Each row is where one point has got to under a steady rotation. How many ticks took it there?
The counts run from 0 to 374.
[111 112 160 135 128  73 157  89 103 184 109 123 152  77 126 128 123 140
 135 133 176 166 136 109 131  92 110  97 147 105 129  96 161 123  95 116
 125  82 139 134 141 162  96 129  92 140 138 173 101 150 163 148 152]
66
[ 79 152 173 122 204 110 112 144  84 158 119 147 150  98 116 138 106 160
 155 145 147 126 140  75 166 123 101 118 149 133 156  83 127 107  96  86
 131 132 117 125 132 148 153 141 127  97 149  76  81 109 142 159 149]
34
[138 116 117 127 166 138 121 162 116 118 117 128 101 138 128 136 109 153
 190 144 118 132 167 135 177 139 111 151 112 143 158 140 135 117 131  65
 103 145 113 147 113 130 190 161 115 130 148  62  81  87 104 140 128]
233
[125 175 116 112 110 176 119 117 146 146 141  84 116 132 158 133 132  80
  57  91 158 118  99 190 133 140 120  82 114 128 105  99 114 143 150 120
  73 148 107 104 143 139 106  91 142 142 104 112 114 104 109 105 108]
150
[ 94 132 137 111 124  91 111 112 104 183  99 131 144  92 128 140 141  98
 134 107 165 147 130 126 142 127  97  76 186 107 154  96 176 156 156 130
 120  91 162 139 148 141  62 123 128 135 128 144  90 144 158 101 158]
104
[ 83 165 128 107 190 133 109 110 125 105 103 137 128 127 102 151  70 120
 140 161 115 160 115 113 157 103 155 168 108 141 106 133 166 149  93 118
 146 123  89 164 155 124 183 142 113 120 130 134  92 163 105 139 125]
161
[ 99 182 138 109 142 170  88 127 157 154 128 115 127 114 159 143  93 125
  63  91 144  81 109 152 135 139 149  86 120 135 104  89 128 139 134 121
 107 170 109 119 156 122 107  70 149 107 110 100 116  88 102 111 122]
149
[102 153 170 156  95 144  96  82 136 122  87 120 164 133 105 120 108  96
 105 147 143 169 135 117  98 150  89 149 157 124 171 178 163 162 158 134
 126 119 149 127  88 120 137 149 142 136 128 105  86  97 120 128 153]
10
[ 87 126 128  91 129  94 144 101 119 140  79 110 129  98 107 138 117  98
 170 126 137 166 137 141 130  89 149 136 118 134 106 154 165 162 142 111
 154  89 127 175 141 158 105 140  74 151 132 180 115 169 110 114 123]
130
[100 148 128 125 108 158 155  78 150 106 109  92 139 130 109 142 128  59
 128 143 130 186 125 126  80  85 127 139 111 152 144 176 101 147 130  98
 106  93 140 121 121 189 144 103 142 177 110 165 128 121 136 137 109]
320
[162 118  85 117  69 140 123 125 153 165 120 110 115 122 121 102 171 108
 132  80 138 120 124 173 128 126 106  76 164 131 135 131 137 143 182 116
  93 120 160 135 131 158  60  91 129 143 119 137 134  99 139  91 149]
371
[136 127 152 145 151 156 112 138 111 140 150 125 123 150 111 104 126 119
 110 121 167 140 141 106 183 133  82 134 161 108 167 107 120 138  82  86
  99 104  65 124 117 135 174 178 107 141 160  81 137 129 143 170 130]
1
[155 159 127 128 120 153 122  80 161 154 123  68 130 147 138 141 114 115
  84  78 138 131 101 173 157 155  94  94 169 112 140 111 153 136 135 160
  55 107 129 121 153 122  93 105 145 166 111 145 108 101 107 126 132]
112
[149 102 136  92 151 117 173 173 125 179 155 134  99  94  93 120 112 113
 168 130 124 110 141 130 161  71 147  96 151 158 117  95 105  98 136  60
 137 119 136 143 130 133 108 120  93 156 141 152 150 142 144 137 137]
63
[171 120 101  94 113 136 179 113 150 134 126 118 131 145 116 134 123 111
 141 152 125 102 151 148  83  78 156 105  98 186  94 163  92 105 160  83
 138 148 138 122 109 131 121 149  97 182 135 151 144 100 107 112 104]
283
[149 144 112 131 151 112 126  80 103 145 111 118 192 141 150 161 162 120
 114 140 142 107 121 108 145 110  89 124 135 144 152  80 156 118 125 160
  91 140 183  96 152 121  99 145 173 158 112 136  80  92 117 119 135]
342
[ 92 139 146  96 170 120 128 126 153 154 145 172 113 119 128 127 156 148
 119 185 163  82 166 108 105 108 133 123 106 170 103  61 112 103 135 143
 156 153 142 160 142 101 125 157 119 143 151 112 126  91 141  87 147]
216
[113 185  97 113 133 187 120 109 132 102 130 114 144 170 120 130 160  58
  88 127 122 129 102 139 155 110 105 150 113 154 145 116  97 139 128 123
  83 118  90 101 152 163 155 141 165 167  99 110 141 104 121 129 108]
120
[101 146 185 115 101 123 149  76 118 143 141 127 172 141 109 113 138  68
  75 150 177 153 131  87  76  97 122 120 140 143 106 115 115 145 116 132
 161 114 114 122 128 141 100 168 122 154 147 170 159 148 165 119 134]
286
[145 145 145  85 137 151 160 129 129 137 132 154 137 157 107 108 137 121
 126 159 116  91 141 112 115  81 163 111 126 198  93 133  91  98 149  87
 158 156 108 128 118 127 133 149 124 151 161 146 185  99 115 117 129]
284
[145 129 135 117  86 125 125  82 102 141 116 157 182 156 121 109 155 103
  94 145 149 123 143 106  81 108 108 105 154 153 128 153 137 147 165 136
 170 150 162 110 116 111  80 178 140 143 151 143 130  93 135  89 141]
15
[ 93 184 159 115 155 152 126 112 145 118  90 138 153 151 120 107 173 111
  92 159 132 119 111  88 106  78 119 162 130 153 120 134 126 128  89 122
 134  95  74 142 154 165 159 140 121 142 130 143 191 123 136 141 141]
90
[154 107 110 103 115 146 163 138 174 172 189 132  82 115 148 128 108 141
 125 146 145  94 143 152 128  96 160 100  93 146  67  87  91  91 126  67
 129 175 109 133 141 115 130 118  84 145 147 136 123 114 117 121 119]
220
[107 138 145  98 173 136 109 157 178 173  95 112  86  86 129 143 102 170
 157  98 114 115 154 158 156 142 118  94 154 138 138 104 152 110 157 106
  79 121 133 157 140 145 116  88 103 123 127 120 125  87 108 125 155]
106
[179 115  92 150 135  96 128 143  73 135 156 155 133 134 134 133 131 138
 153 152 153 125 124 102 170  91 123 118 101 126 116 102 121 122  64  69
 117 163 113 141 144 124 158 167 112 137 143  99  71 128 140 157 128]
228
[166 143 162 130 160  99 102 127  98 163 121 165 158 100 136 107  92 198
 147 136 130 109 144  93 162 137 105 101 152 121 129 125 172 111  84  86
 122 160  93 118 144  98 151 143 104 100 172 103  96 101 107 166 154]
267
[ 59 182 156 136 162 153  93 113 100 120 135 119 137 122 152 135 124  89
  87 119 185 154 131 112 140 130 112 130  98 102 121  84 129 169 107 122
 126 112  76 122 131 150 155 145 120 122 132  76  86 142 131 139 106]
192
[107 186 132  99 193 153 109 129 135 132 120 124 130 135 157 132 169 139
  84 148 146  93 132 115 159 121 117 134  92 138  95  58 128 112 100 148
 109 139  61 131 173 131 159 139 127 133 140 103 144 111 125 114 111]
153
[ 90 149 181 110 106 175 141 116 197 148 124 104  99 141 119 111 118 102
  84 141 142 129 156 143  75 131 120 125 146 160 127 154 109 120 178 116
 114 123 121 135 107 117 139 110 116 161 141 138 173  97 141 112 145]
18
[119 137 139 147 107 132 122 117 128 175 194 139 117 137 136  97 157  98
  68 142 195 122 107 111 129 103 117 105 127 101 119  63 103 122  82 123
 119 121  94 119 148 145 135 159 121 142 148 113 125 144 172 136 153]
222
[138 129 116 115 153 123 102 134 172 158 119 182 104 124 139 116 164 189
 127 173 129  77 146 120 119 118 121 144 116 150 104  85 156 106 123 160
 126 142 122 182 183  98 116 119 112 102 161 114 142  86 121  84 173]
178
[104 148 150 120 130 129  95 147 100 173 106 146 144 105 109 118 166 114
 115 101 149 117 104 106 154 118 111  94 210 129 169  95 133 161 133 117
 133 108 130 136 140 149  74 110 145 105 130 106 132 126 177 126 177]
103
[154 145 125 103 130 122 159  74 170 111  93 103 170 132 141 159  73 152
 127 138  86 127 128 131 118 112 143 128  96 165  95 158 152 107 122 124
  92 140 128 113 141 104 155 120 123 172 125 178 108  81  65 132 105]
313
[154 127 136 147 102 148 109 145 142 172 144 114 118 105 115  99 117 139
 130  85 120 141 112 140 172 134 100  91 183 111 160 127 122 129  99  70
  76 104 100 144 131 174 127  78 110 123 134 116 152 118 153 169 166]
69
[ 93 199 166 106 170 164 108 102 167 128  92 114 151 112 153 155  98 130
 108 110 107 104 115 141 121 150 120 116 118 163 131 119 129 126 132 140
  76 161 140 115 134 132 146  70 164 117 108  99 104  67  99 129 122]
344
